One turn or mirror swaps these rows in pairs. Which row does each one swap with?
The rows were stretched afterwards, more along some directions than others.
z_543: [  0 -20  18  23   0 -14   5 -10  13  11  -7   8 -32  -4 -10 -18  11  29
   5   7]
z_297: [ 13 -14   8   8   1   1   9 -12  24   3   7  24 -12 -19  -2  -1  10  10
  21   2]
z_88: [ 19  19 -21 -15  -1  18  -3  18  -1 -12 -10   4   9 -30   7  13 -20 -17
  10  -2]
z_821: [-37  17  -1  17  24 -25  -4  -7   4   6  40  -9   2   3   0   4  32 -11
   0  28]
z_782: [ -1  -8  25  20   1 -43   0 -19   4   7   1   9 -29  -1  -9 -10  15  25
   2  11]
z_758: [-29  12 -32   5   6   0  21 -16 -11   4  25  -8   5   6  12 -15  -9   9
  -1  23]
z_959: [-15  12  -7   0   5 -13  -7   9 -27 -11   1  -4  -3  10  -3   0 -20   5
 -13 -13]
z_176: [  7  12 -15   0   8   4  11  -6  19   9  -6 -10 -18 -16  -7   0  -6   8
  -6  -4]
z_215: [ 47 -30   7 -13 -12   2  12  13   4  -5  -4   8  -4   3 -12  20 -13  18
 -14 -21]
z_563: [  8  19  -7  20  -1   9  13   4  -6   8   9   4   0 -14   2  16  -2  -7
   1  13]
z_546: [-23  29  -6  11  17 -12  -9 -16   6  25  -6   2   1  -8   1 -17  14  13
   8  11]
z_304: [  6   2 -27   8  15   1  10 -11  -8  -9   8   4  17 -13  21 -16   0  -2
  17   3]
z_554: [-40 -11  19  18   8 -34 -23 -32   8   8   9   9   4  -5   6 -29 -15  -2
  -8  11]
z_657: [  2 -22   9   5  -3   1  10 -19  19   1  -1   7  12 -12  16  11 -14   2
  -4  -1]
z_818: [  0   3 -23 -12  13  13   5  -8  26  10 -21  13  24 -21  20 -12   0  -5
  21  15]
z_52: [ -8  12  -4  -5   8 -15  -5   9 -23 -15  -3  -4  -3   5  -1   3  -4  15
  -5  -6]
z_811: [ -8  12   0  28   6 -14  11   0  -9   8  29   0 -31   3  -7   5   8   3
 -13   0]
z_494: [ 27 -20  -6  -8   0  -3   3  12  -8  -2   3  -9  11  12  -2  -6 -12  11
 -10 -11]
z_439: [  5  -7   0  -8  -5  -5  22  -3  19  -8  26  13   4 -18   2  31   0   4
  -2  30]
z_7: [ 30 -24  -2   1 -21   5  18  -3  13   5  -4  12  -7 -24   8   5  -3  14
   8  -1]
z_729: [-12 -11  33  15   0 -35  -3 -21  15  11   3  11 -39 -10 -10  -8  23  26
  10  16]
z_45: [ -5  17   3  16  14 -14  -9   2  12   1  33  -1  -7 -23  -3   5  11 -17
   5  15]
z_489: [ 24 -19 -24 -23  11   6  19  -6  28 -10   3  13  18 -22   5  13  13   9
  12   7]
z_191: [-12  11  -2  -1   5 -18  -7  10 -25 -14   1  -9  -9   9  -5   1 -10  12
 -13  -7]
z_571: [-19   8  -7  -2   6 -12  -5  15 -20 -19  -2  -5  -5   9  -4  -2 -13   8
  -7  -9]
z_120: [ 36 -33  13 -13 -12   1   5   4   8  -2   4   3  -1   2  -8  12  -6  22
 -12 -16]
z_980: [-19   9  -8  -1  12 -17  -9  17 -22 -17   3  -9   1   7   1  -6 -11   8
  -4  -8]
z_773: [-46  30   8  31  31 -16 -20 -14   5  16  32   3   0   3  -2 -19  15 -31
   1  26]
z_610: [ -4   5  -5  -8   0 -19  -6  20 -22 -24  -4  -4  -5  -4  -1   5 -15  16
   4  -9]
z_178: [ 14 -17  32   6  -9 -11  -1 -15  35  25   3  22   0 -20  -3  17  18  20
   8   8]
z_810: [-48 -16  25  28   7 -15 -22 -21  14   8   7  10  -1  -8   4 -26 -13  -3
  -4  15]
z_958: [-48 -16  22  16  11 -25 -19 -39   9  13   9  11   5  -1  13 -31  -2  -1
   1  20]
z_17: [ 18 -14 -20  -6  12  12  14  -6  11 -10   4  23  23 -17  14  11 -21 -14
 -13  -4]
z_680: [ 40 -29   0 -14   0  -2   9  17   5  -7  -1  -2   4   6  -7   6  -3  17
  -9 -14]
z_433: [ 35 -34   8 -10  -9   4  10  12  10  -4   3   2  -1   9 -12  10  -8  13
 -16 -15]
z_923: [  7  -5  -6  13 -21  15   4   2 -17   6   7  -5  -5  -4  15  -7 -16   5
  14 -11]
z_539: [-43  20 -12  18   4 -12 -10  -8 -15   3  10  -3   5 -12  18 -17 -13 -16
   0  14]
z_404: [-42 -18  17  27  11 -28 -25 -28  15  18   9  12   7  -9   7 -31  -2  -1
  -2  14]
z_238: [-37  10  19  24  -4 -13 -10  -8  22  28  18  -1 -21 -11   2  -7  17   3
  17  19]
z_481: [ -4  -8  19  22   9 -38  -5 -12  12  10  -7  15 -23 -12  -7  -9  27  23
  10  14]
z_269: [ 40 -40  10 -16 -16   3  10   4   4  -9  -3   6   2   2  -4  13 -15  24
 -13 -19]
z_780: [  7  -5 -20   5 -18  30  14  -5   7   6   1   9   2 -33   6   1 -33   7
   9  -9]
z_187: [-57  -3  19  25   6 -17 -15 -32  14  20  22   5   5  -3   8 -30  -4 -11
  -5  24]
z_3: [  0  -8  18  13  -5 -19  15 -16  17   9  -2  13 -27 -13  -6  -4  21  25
  12  16]

z_297 pairs with z_773
z_191 pairs with z_269
z_215 pairs with z_959
z_729 pairs with z_958
z_439 pairs with z_758

